Each path below is one point turned by a fixed rotation once a step. After each direction that follows a path, write how fast that rotation turns it, in deg/step (0 if it stays still).
Each turn is a multiple of 5 degrees from 10 to 175, or 0.
Each row of a path follows its step; steps can be skipped.
path 1
step 0: [ -5.9   2.7  20.4 -14.1  19.3  20.9  17.8   3.0   7.7  -9.6  -5.1 -14.9
 -22.1   1.8 -18.1  -8.6  -1.1  -3.6 -11.3  -7.0  -1.6  13.3   0.1  -4.7
  11.7  12.0  -7.6  -9.9   0.3 -13.6   2.5  14.1 -10.0  -5.9  22.4 -17.2
   7.5]
step 1: [-19.6  -9.0  16.9  -4.6   3.6  13.6 -13.0 -16.7  15.5   3.8   1.8  26.2
  18.9 -10.6 -10.4  -1.4 -15.3  -2.8  18.3  -8.6  14.4   8.4 -19.3  -1.7
  -3.1  16.7  15.4  14.6  -4.4   3.1  -6.1  13.5  -7.9  -3.3   0.9  -5.4
  -0.8]
step 2: [ 15.5  -2.9  -7.1  22.8  -6.0   8.5  -2.1  -4.7 -24.1   1.3   5.0   3.9
  -3.4  -9.5 -11.6  23.9 -17.4  16.3   8.0   5.3  -6.5  10.7  -1.2  10.2
   6.9 -17.8   3.8   7.6 -22.3   5.1   8.3  23.0  -3.4   9.8  16.1  -2.6
  -6.8]
step 4: [  1.8  -7.2  16.3  -6.6  -0.5  -0.1 -26.0 -12.8   2.2 -11.9 -34.0  10.3
  -8.3  10.6  13.3   0.4   9.3   5.1  -4.1   2.9 -14.2  10.1  -4.6 -12.8
   0.1  -6.3   3.3   2.8  -4.9   3.8 -31.4  -6.0  -3.1 -11.0  16.1  11.1
 -11.5]
step 6: [ -7.9 -20.0  18.4 -13.4   8.6  -2.7   9.5  -1.8  19.2 -14.6  13.5  -6.9
   9.9   6.5  -9.7   2.3 -14.8 -23.9   1.0   7.5 -12.4 -10.9  -4.0  -4.0
  26.4 -13.0  -9.8  -4.4 -14.5 -11.9   9.4   6.5  -4.6  14.2  14.5   1.8
   9.2]
step 7: [-12.5  14.6  -0.7  -3.7  12.2  21.3   2.0  -7.6  10.5 -12.5  -6.8  -9.1
   8.5  -0.8 -16.1 -18.0  -8.4   7.1   4.5  -3.0   1.4  22.7 -11.8 -19.8
 -16.9 -11.5   9.0   2.7  -8.4  -0.6  -8.0  22.1 -21.7  15.3  -8.9   9.4
  -0.9]
step 8: [ -4.5  -9.7 -10.9  -2.5  -6.7  14.0 -18.6   3.4 -32.6  -4.7   7.6  20.6
 -10.6  -5.0  -4.6   8.5  -8.2   3.8  -2.2 -11.3 -13.2   8.4 -14.3 -11.3
   1.1  25.5   5.5   4.0   0.4  -7.8   7.5   6.9 -16.7  19.3  10.4 -20.3
  -4.3]
step 9: [-11.3 -11.6   1.8  20.7  13.0  -5.4   9.1 -17.8 -13.5  15.8 -14.7  -9.0
   5.4  13.3   0.5  12.6  -7.8  -6.5  10.6   5.5  -1.7  -0.8   9.6   2.9
  -0.1  -1.2   3.0  22.1 -10.9  10.2 -13.7  -3.2  -5.9   2.8  21.1 -27.7
  21.1]
step 10: [ 19.0 -10.3  -8.0   2.8   1.5  -7.3 -15.2 -21.5   9.9   8.9 -10.9 -14.8
  11.4   0.3  -1.5  -5.9  -0.3  19.2   8.6 -14.6   2.3  20.4 -20.9  -0.5
  13.9  -7.7 -14.4 -14.2 -13.8   3.7  -6.0 -18.2 -11.2  -6.7  19.2   8.7
  -8.2]
step 12: [-11.0  -5.7  15.1  -1.5 -34.5   4.1   3.0 -20.2  20.5 -24.7   8.6   5.6
  15.1  11.1 -10.9  16.4  -7.3 -15.3  -0.1  -9.2  -8.9  -3.3   4.1  -8.3
   1.8   0.7   1.5   9.8 -11.9  -5.8 -10.3   6.6  -5.3 -15.8  -4.6 -12.0
   1.4]
Speeds:
[ 1.0 -0.3 -3.7  6.3  0.6 -3.7  6.3 -1.3 -2.2  3.0 -1.8  5.3  7.2 -9.2
 -4.4  0.8 -2.7 -4.8 -6.2  0.8 -5.1 -4.5 -0.8  1.8  2.3  1.2 -4.6  5.2
 -0.4 -2.1 -5.0  0.4 -0.4 -2.6  0.5  1.0 -2.2] -> 100
[ 3.9 -4.3 -3.8  1.8  0.9  0.7 -0.5  0.7  0.6  1.4 -5.0 -3.3  2.5 -0.6
 -3.6  8.6  0.3 -3.4  2.7 -5.8  5.8 -5.7 -0.3 -4.2  3.6 -8.8  0.1  2.9
  0.9  1.9  7.3  0.0  4.3  2.3  0.6  1.4  5.1] -> 100
[ 3.0  2.7  4.3 -0.4  3.2  2.9 -1.9  0.1  0.7  1.8 -9.8 -6.2  1.2 -0.8
 -4.9 -8.0 -1.3 -3.7  4.5 -1.5  1.1  0.6 -5.0 -0.1 -2.7  3.2 -7.9 -4.6
  3.2 -3.4 -3.3 -0.5  2.5  2.1  1.0  6.0  0.9] -> 110
[-3.3  6.5  1.2  5.4  1.0  0.4  4.4  2.9 -1.8  3.1 -1.8 -4.2 -1.1  4.1
 -6.1  0.9  4.0  1.1 -3.4  0.6  2.1  6.2  5.7  1.8 -1.7 -8.3  1.8  0.5
  5.8  0.0 -5.9  7.5 -0.4 -2.4  1.7 -2.7  2.1] -> 160
[-5.1  1.1  4.6 -2.9 -4.2 -0.1 -1.7  6.6  9.8 -3.3 -0.3 -3.9  0.1 -1.4
 -5.6 -1.6  0.8 -2.4 -8.7 -3.5 -2.5 -3.6  3.5 -1.5 -1.1 -1.5 -2.2 -0.2
 -4.0  5.5  1.0 -2.8  2.6  2.9  0.2 -1.8 -6.5] -> 55
path 2
step 1: [  9.6  24.3   7.8  -5.3 -13.7   3.8  -5.8   1.0 -19.7  18.4  -1.4  -2.3
 -11.0 -14.1  -0.9  13.6  10.8  -9.7  -7.6 -19.1   3.9  24.1   8.7   6.3
  -6.0  -2.8  -5.2  -6.1   6.3   5.5 -10.0   5.7 -11.0 -18.9  12.1 -26.0
   0.8]
step 2: [-12.4   8.8   9.3  -9.1   0.2   4.0   4.5 -13.7  -7.0  -9.9  -4.3  13.8
  -3.9  19.1  -7.5  31.4   1.7   4.4   3.3  -3.7   9.6  17.7 -21.8   0.3
  -7.3  -7.6 -15.8 -10.8  -4.7  25.2  13.1  16.9   4.3   1.2  14.3   0.7
  -9.5]
step 6: [ -4.9   3.9  14.4 -12.5 -16.1  -6.2 -32.8  -1.2   0.9 -18.4   9.9  -2.6
   8.6  -9.3   2.9   4.1  -7.1  -3.9   1.8   9.7  23.8   1.4  -5.5  -1.0
  -1.9  -6.7 -27.6  -4.2   9.0  15.3  -5.8  23.2 -11.2  -6.1   8.4 -10.3
   1.4]
step 7: [  7.1  -4.1   2.6   7.0 -15.1   3.6  10.3  -0.2 -12.9  -4.5  -6.3  -0.6
  14.2  15.7  -6.7  -9.1   9.5 -23.3  -6.7   9.1  -6.9  -2.8 -18.1  -9.0
  -2.5   1.2  -4.0 -30.6  12.4   6.7   8.5  13.8   1.9 -19.6  22.4 -18.4
  -5.0]
step 8: [  7.7   6.9  13.4   5.4 -20.7  17.2  -0.3   1.4 -13.9  -7.5   8.5 -12.0
 -22.4   5.5  10.8   5.0   8.1   6.7 -15.9  -9.3 -14.4  14.6   0.0 -23.3
  -8.9  13.5 -22.1  -0.8  -7.6  14.8  -3.1 -12.8  -5.8 -11.2  12.4   0.5
  -8.4]
step 9: [  2.7   1.6   0.1   0.0   5.1  10.2  -9.8   0.9  -9.8  -4.6   1.5   8.4
  14.4   5.4   5.2  17.3   6.9   7.9  23.3 -10.6   5.7   5.7  -8.3   9.3
   4.3  -8.5 -33.7  18.2   1.6  10.9  -3.9   3.6 -13.5 -23.0  26.3  -8.9
   9.3]
step 10: [  0.7  15.8   6.7  -2.5 -10.9  -9.7   2.3  -2.4 -22.4   1.8   2.8   0.7
 -10.8  -4.2   3.4  -0.8  -2.6 -11.2  -3.3   3.1  -1.4   0.2 -28.0  12.0
 -27.3 -25.3  -4.4 -15.2  19.8  14.2  -4.4   8.3   3.7 -16.9   8.5  -4.9
  17.1]
step 11: [  6.7  -0.8  12.5  12.0 -12.4  -3.1 -13.0  -5.1 -10.0  -0.2   8.2  -6.9
 -16.0  18.7 -14.5  -2.2  -3.3   1.4  -3.9  -1.1  23.9  10.9 -11.6  -6.2
 -17.7  16.4  -1.9  -4.6 -17.5  24.7  18.9  -1.7   4.0  -7.2  15.4 -20.4
 -10.6]
step 12: [ -9.5  15.4  -1.2  -4.6 -16.5   3.1  12.2  11.3 -13.9  -2.8 -16.7 -13.1
  11.3   4.1   2.8  -3.5 -10.9   4.5  11.1 -24.5   2.9  13.9   0.6  -1.9
   2.0  12.7 -31.6  -3.9  10.0   3.7  23.2  -0.6 -19.2  -7.9  12.8  -8.1
   2.8]
step 14: [  7.3   0.0   0.6 -16.1  -3.2  -4.3  -6.7  -8.5 -12.9  -1.3   2.7  10.3
   3.1   9.4 -19.1  19.6   7.3 -10.3  -5.7 -13.2  21.9   2.2   3.2 -23.9
 -19.3 -15.2   1.8 -19.6  -5.8  12.0  -1.1   6.8 -11.5 -24.3  18.2  -3.9
  -6.9]
Speeds:
[ 5.2 -4.2  5.6  1.2 -2.3 -0.7 -0.6  2.7  2.2  4.4 -3.7 -5.9 -4.3  4.6
  0.4 -2.0 -3.1  1.3  3.1  2.9 -1.5 -9.3 -2.5 -4.5  0.7  5.3 -1.1 -8.5
 -1.7 -1.6  7.8  0.5  1.0  2.8  1.6  0.0  0.3] -> 90
[-3.6  4.5  9.0  1.2  2.9  2.6  9.4  0.4  6.9  2.2 -2.3 -3.2  0.4  4.2
 -3.6 -1.3 -0.5  0.5 -3.8  0.4  8.9 -0.1  4.4  3.4 -3.8 -4.9 -1.2  1.4
 -0.5  0.3  1.5 -2.7 -2.5  2.2 -0.2 -2.2  4.2] -> 40
[ 1.1 -2.1 -2.4  0.1  5.0  4.8  0.2  7.0  1.4  1.0 -1.2 -2.3 -7.5  5.6
  6.1 -2.5  3.2  0.3  1.3 -4.9  1.9  8.7  6.3 -0.8  0.5  7.0  2.3  0.2
  7.3  1.4 -0.1  2.3  2.2 -0.9  0.3 -2.5 -0.4] -> 100
[ 3.9 -3.9  5.1 -8.1 -0.1 -2.4 -4.8 -3.6  2.6  0.5  0.0  4.1 -5.1 -0.7
  0.6  6.4  3.2  3.6  5.0 -4.6  0.6 -2.5  0.6  4.2 -4.9 -4.9  4.2 -2.5
  3.6 -4.5 -4.5  1.9 -2.4  1.9  1.6 -5.1  4.0] -> 85
[-8.3 -7.8  0.8 -5.4  0.1 -4.1 -2.4 -6.1  3.4 -1.2 -3.6 -0.7 -0.8  3.1
  0.5 -0.7 -4.7 -0.3  3.0 -4.6 -0.6  0.7  4.7 -6.2 -0.7  1.9 -5.1  3.0
 -5.3  6.9 -2.3 -4.6  3.1 -1.8 -0.4  0.5  2.4] -> 120
[ 3.4 -1.5  2.3  1.6 -1.5  4.3 -2.3 -4.6  3.7 -8.9  1.3  2.0  2.5  4.0
 -1.2 -2.5  1.4 -3.1 -3.0  5.0  0.6 -3.4  6.4 -7.5  1.5 -0.9 -5.0 -0.1
  7.4 -6.9 -5.7  2.6  2.0  0.6 -0.1  2.1 -0.8] -> 35
path 3
step 0: [ 10.9  -3.6 -15.4  -3.2 -28.9  -1.1  14.3  -0.1 -16.7  -5.2  14.1  -6.7
  -8.7 -22.4   0.5  16.0   0.1   5.8   0.3  -7.6   4.2   4.0  -8.8 -13.8
 -19.5   2.5 -16.1  -6.6  10.0 -16.3   5.2   4.5  -7.2  -7.5  -1.7   8.0
  18.6]
step 1: [ -5.1   8.7  22.4   7.3  -9.7   7.9   3.6  12.2  -2.7  -1.6 -16.4   0.9
  13.7   1.3   4.1   1.7  12.2  17.6 -17.5 -10.1  -0.2  -6.7   2.7  -9.4
 -15.0  -1.6 -28.4   0.5  19.7   8.8   0.9   4.7 -16.2  -2.8 -13.7  16.5
   1.0]
step 2: [  2.8  -6.0   8.4   3.3 -19.1  -9.5  -6.7   4.4  -6.4  -1.7  10.1 -16.3
 -12.7 -12.3   1.6   8.1  -5.0  -5.5 -12.8 -14.9  24.8 -15.0  -4.1 -19.9
  -1.8 -15.2   0.3  14.9  16.1  15.1   6.1   8.1  -5.8  -7.7  -9.0 -18.3
  -4.2]
step 3: [-11.2  19.6  -2.8   8.3  -7.6  17.2  -4.3   7.7  -2.6  -6.2  15.6  -2.0
   9.2  -6.1 -10.2   0.2  14.2  13.3  -4.5  -3.1   3.1 -13.6 -16.1   6.2
  -4.5 -22.6  -3.1   7.9  -7.2  -2.0  16.2   2.1 -34.5  -1.7   2.8  -4.1
 -10.0]
step 4: [-10.7   4.5  -0.8 -17.2   1.0 -18.2  -8.0   4.3   5.9  -3.8  10.1  -0.4
   6.4 -12.2  -0.8  -2.4   2.9 -14.5 -13.5   2.5 -18.2 -18.9 -14.9 -16.3
  -6.9   2.0   3.2  24.0  10.5  14.6  -5.0 -18.7 -14.2  -8.1  -4.2   2.6
 -19.1]
step 6: [  1.1  14.3  -3.8  -2.9   1.7 -10.6  12.7  -2.1  10.2  -7.8  -2.8   7.0
   9.3  -8.6  -2.3  21.3   2.3 -11.1  -9.7 -18.9 -15.1  -5.5   6.8 -22.9
  -2.5   0.1 -11.9  -4.9 -10.5 -23.1   2.8  -2.6 -11.4 -14.4  -1.0  21.5
 -17.3]
step 9: [  6.8  -0.6  -6.3   9.4 -34.6   1.5  -2.5  -5.3   2.5  -9.8  -1.7  -7.0
   2.0  -9.8 -10.4  -3.1   7.8  -2.7 -11.6 -16.1  -1.5   5.9  -4.7 -18.1
  11.2 -15.5  -3.7  16.2  11.9  -0.5  -1.8  -1.8   0.0  -5.3   7.9 -27.3
 -22.7]
step 10: [-11.2  -2.8 -14.4   8.2 -11.4   4.1  -7.4  13.1   3.3  -7.3  -0.8 -18.8
  -2.8   3.9  -7.6  -2.0  22.0  16.4 -14.0  23.9 -11.9   0.2 -23.1  -0.3
 -13.8 -21.8  -1.1  10.8 -11.1   0.4  -1.3  -4.2 -15.5  -8.2  -7.5  -0.4
   0.4]
step 11: [-15.2  -1.2   8.4   2.3 -23.2 -19.6  -5.2 -13.3   3.0  11.7  -4.2   3.4
   2.1   0.6   9.7  -1.1   9.9 -19.9  -2.1   2.6 -21.2  -3.1 -10.9 -26.4
  -1.3  -3.3  -2.5   9.0  -0.1   4.8   9.3 -26.7 -17.4  -5.1   7.8  -4.2
   4.5]
step 13: [  6.0  10.9  -2.5   3.5   1.6 -23.8  12.4  10.8  -3.0  -1.2  -1.4  -1.1
   7.3  11.4  -0.6  22.9   7.5  -0.7  12.5  -8.7  -0.9  -2.8  -4.5 -32.3
 -27.3   5.8 -14.2   0.7 -13.1  -4.2  -2.6  -0.4 -19.6  -4.7  -0.9   6.3
   5.6]
Speeds:
[-1.6 -6.8 -2.6  0.3 -1.6 -5.4  2.3 -3.1  2.1  6.3 -0.8 -0.8  3.6  3.2
  3.9  2.7 -3.2 -2.0 -2.4 -8.2 -3.9 -3.0  3.2 -1.9 -2.6  7.6  6.5  6.3
  1.9 -0.3 -3.2  2.9 -4.1 -2.1  1.3 -4.1 -2.2] -> 155
[-2.2 -1.6 -2.0 -7.1  1.4 -1.8 -7.5  2.0  5.8  2.5 -3.5 -2.2  2.4 -0.7
  0.4  3.1 -0.4  2.4  0.4 -2.7 -1.9  3.3  0.2  1.1  3.6  0.6 -6.5 -8.6
  8.3  2.0  1.7 -2.9 -0.7  0.6  1.8 -3.6 -8.3] -> 140
[  2.3   0.4  -0.1   3.3   4.1  -5.2   2.4  -2.9   3.6  -2.1  -7.2  -2.9
   2.2  -1.4  -5.3  -3.8  -5.7  -6.6   2.8   0.5   2.3   0.5  -3.1 -10.6
   1.4   0.1   0.3   2.2   2.6   3.2   3.9  -1.4  -1.3   5.5   0.2   6.3
  -2.5] -> 155
[-2.5  7.9  0.8 -2.3  6.7 -6.3 -6.1  4.9 -3.6  1.7  5.2  4.3  1.1  5.9
 -2.0  3.1  0.4 -4.6  0.9 -0.5  5.5 -7.1 -1.9  1.3 -1.8  4.3 -0.2  2.8
 -3.1 -2.0  4.2 -2.8 -0.2  2.8  1.1 -2.4 -3.0] -> 40
[ 1.3 -2.0 -2.1 -6.9 -2.6 -0.1  0.1 -3.7  3.8  0.3  0.2  3.3 -6.6  1.7
 -6.3  4.5  2.2 -2.6  0.5  3.8 -8.0 -3.4 -2.1  2.9  4.7  2.1  4.7 -0.6
 -4.4  5.1  1.3 -6.8 -5.4 -0.4  2.2  4.8  2.5] -> 55
[-0.3 -7.0 -4.4 -2.2  1.4 -6.0 -0.1  3.2 -4.2 -5.8  2.6 -8.3 -2.4  2.8
 -3.8 -3.5 -2.3  2.4 -3.8 -2.1  3.2 -3.9 -2.7  1.1  4.6  1.7 -1.1 -0.9
 -2.3  5.6 -5.1 -1.2  6.4 -3.7 -5.6  0.0  0.1] -> 140
[-4.2 -0.4  0.8  1.5  4.6  0.4  2.4  1.2  1.6  8.3 -2.6  1.4 -0.2 -3.1
 -3.4  4.7 -0.8  2.5 -6.4 -0.2  1.0  0.0  3.0 -0.2 -4.9 -6.1  1.6 -1.7
 -5.3  0.5 -7.3 -5.6  0.9  5.5 -7.4  3.3 -4.4] -> 160
